0: [45 31 52 40 51 61 45 69 66 35 36 74 58 43 47 65 65 60 39 57 65 64 49 47]
1: [58 46 51 75 57 50 62 42 39 57 70 40 39 42 29 39 44 46 50 23 40 59 37 35]
2: [53 56 60 62 63 72 38 65 55 64 31 78 82 44 63 74 67 42 63 59 69 43 68 38]
3: [22 15 31 24 52 59 49 56 58 10 68 60 74 36 26 52 33 89 18 34 55 41 62 30]
4: [61 42 59 32 25 22 70 70  5 70 36 64 29 76 65 82 53 61 48 72 81 57 30 24]
5: [48 59 34 50 52 39 66 55 28 54 42 57 61 52 45 55 57 40 40 61 57 49 28 38]
6: [77 52 28 35 53 74 24 72 66 35 37 53 54 53 29 57 62 52 55 73 58 61 75 30]
7: [60 34 10 31 58 33 67 38 38 27 40 53 34 37 40 47 59 64 30 60 40 73 36 68]
8: [50 55 58 65 29 56 39 56 57 62 34 69 39 76 65 69 59 49 48 63 62 68 64 63]
9: [65 29 58 96 51 45 73 45 37 63 85 43 30 47 11 41 38 64 42  5 38 49 24 16]
10: [46 61 57 56 34 51 57 52 64 54 36 72 58 62 57 67 63 35 76 58 56 62 38 44]
11: [50 21 47 37 43 70 41 61 57 21 31 75 67 49 41 62 67 67 33 59 63 61 50 45]
12: [35 43 49 39 80 58 57 59 31 46 62 62 27 28 65 66 39 62 44 43 66 33 45 50]
13: [49 19 42 62 67 52 37 56 53 22 33 45 32 38 58 52 68 80 54 62 47 62 63 45]
14: [55 60 62 40 45 41 56 27 34 62 57 54 36 60 65 32 34 47 56 47 30 51 45 48]
15: [60 41 67 60 71 23 81 61 33 74 38 70 62 38 64 70 80 66 40 60 69 63 32 59]
16: [45 28 57 29 54 70 38 46 67 60 75 34 69 49 28 40 38 66 35 29 43 41 62 26]
17: [32 42 74 58 63 56 46 33 37 69 47 37 46 44 46 52 52 60 46 45 26 59 49 47]
18: [64 31 80 63 28 65 31 88 56 68 27 78 88 71 70 78 66 63 29 81 85 46 96 18]
19: [35 61 50 59 36 52 47 58 58 55 37 64 43 70 56 63 57 46 59 60 59 69 57 52]
20: [47 37 75 59 45 27 58 53 35 78 49 46 53 51 41 51 49 63 44 52 50 97 34 52]
21: [68 55 27 67 48 58 32 42 53 57 35 43 63 55 34 49 77 42 58 68 34 44 49 47]
22: [39 47 55 57 49 55 40 26 47 46 52 18 42 54 45 47 49 58 23 42 27 46 70 69]
23: [36 57 51 47 46 31 53 47 52 48 51 51 41 52 45 49 49 42 47 45 50 23 41 54]
24: [37 53 61 62 46 47 53 46 61 62 53 39 48 52 40 43 48 50 37 49 45 30 37 49]
25: [67 65 23  4 49 29 80 42 27 44 66 49 28 49 15 57 34 24 65 27 48 49 42 67]
26: [57 73 50 50 72 63 35 49 56 52 54 57 60 31 63 57 43 21 64 43 54 70 63 68]

[58 21 33 55 54 64 35 38 55 19 48 35 64 39 63 15 41 74 48 59 37 49 73 45] 13 22
[61 59 54 41 54 75 29 32 63 60 25 41 69 52 33 44 73 46 49 77 33 53 80 37] 21 6
[48 47 58 63 62 57 38 57 54 60 27 72 79 48 59 59 68 52 49 66 64 39 58 35] 2 0
[72 50 51 32 36 39 75 41 38 40 44 50 48 47 75 26 53 52 50 55 43 53 30 58] 14 5
[51 55 38 52 48 35 67 48 52 53 42 48 60 59 42 51 57 45 35 60 46 48 28 33] 5 24
[49 82 38 64 87 63 39 28 53 49 61 37 68  2 66 32 39 18 74 41 41 41 60 61] 26 1
[49 45 67 74 76 67 39 68 46 72 13 85 95 39 64 80 79 53 57 71 73 48 61 21] 2 18
[64 72 58 46 45 36 69 43 37 55 65 55 42 59 69 28 25 33 75 33 39 41 38 42] 14 23
[35 63 40 46 47 56 49 71 52 44 52 56 57 49 43 63 47 35 56 44 63 70 56 45] 19 10
[38 59 39 53 52 44 50 71 47 42 47 58 50 44 52 63 52 39 55 53 61 79 58 50] 19 0
[46 48 33 52 52 40 62 52 27 41 56 43 59 57 40 51 48 50 38 41 53 65 27 55] 5 1
[70 56 56 63 39 72 26 39 64 62 29 65 35 64 68 58 66 45 48 67 49 61 76 71] 8 19
[48 73 58 24 36 36 60 42 51 54 62 41 39 68 56 36 31 36 81 41 39 42 43 48] 14 23
[70 58 64 54 58 69 30 73 72 60 71 86 55 42 71 92 21 41 56 21 76 55 68 72] 26 2
[60 55 55 44 43 43 54 51 45 48 51 55 29 63 66 40 43 52 70 49 45 47 51 45] 14 23
[53 43 61 52 68 55 39 29 29 63 39 56 47 34 56 45 53 55 26 61 32 68 58 49] 17 14
[66 58 20 69 54 71  4 44 62 56 18 55 61 43 17 54 96 39 60 84 35 44 57 39] 21 6
[43 73 33 32 32 59 42 16 70 47 53 47 49 67 63 41 48 33 68 48 28 55 57 37] 14 19
[28 26 31 51 65 44 52 31 72 24 48 34 43 33 50 37 51 76 58 52 29 77 49 53] 13 7
[50 32 69 59 69 45 65 81 55 66 70 72 60 38 61 68 38 67 40 37 75 40 38 35] 12 15
[60 61 61 77 53 67 32 53 57 58 41 35 44 49 32 51 65 40 58 61 49 53 56 39] 21 24
[53 44 37 36 49 79 36 52 76 37 38 56 65 54 39 56 65 55 56 63 58 64 89 44] 6 0
[32 51 61 40 50 43 52 57 47 58 59 68 38 50 56 56 45 46 34 44 68 29 50 46] 23 24
[36 57 53 43 45 44 49 55 37 45 55 56 47 49 39 58 40 41 53 43 59 28 50 64] 23 24
[70 47 48 77 50 34 78 67 28 57 63 23 60 50 21 52 39 52 44 39 54 36 29 36] 1 5
[10 51 57 50 37 55 51 54 62 56 47 67 38 58 55 70 50 49 43 52 58 63 40 49] 19 10
[48 54 33 52 44 26 70 57 32 58 34 54 65 69 40 56 64 46 26 68 57 52 19 26] 5 23
[46 54 52 48 29 38 60 60 49 46 48 57 35 61 56 49 49 46 52 54 62 40 42 67] 23 19
[69 48 44 54 34 50 53 41 45 35 49 48 46 50 72 20 50 51 51 49 43 59 46 79] 14 23
[54 24 32 35 67 39 68 45 40 29 23 56 74 24 61 58 71 73 49 65 40 54 29 58] 7 0
[59 50 32 39 60 70 34 65 53 33 43 55 49 44 38 59 57 54 52 67 62 48 66 39] 6 0
[36 71 39 31 48 40 52 47 56 44 61 28 65 55 32 49 38 32 75 41 46 44 42 52] 23 24
[53 50 54 54 54 59 53 35 77 57 56 40 50 43 41 44 43 52 46 45 34 37 48 51] 24 23
[54 55 38 53 58 31 66 57 33 45 62 51 60 48 37 59 47 45 34 35 59 53 17 56] 5 23
[57 48 53 46 57 54 50 66 51 51 36 58 51 41 49 56 60 48 54 61 55 66 52 46] 0 19
[42 43 36 46 53 56 60 49 28 44 42 41 49 58 53 49 61 56 48 60 49 76 36 49] 5 19
[56 29 73 20 49 82 32 57 68 77 88 40 79 54 19 49 30 68 41 17 50 60 73 11] 16 3
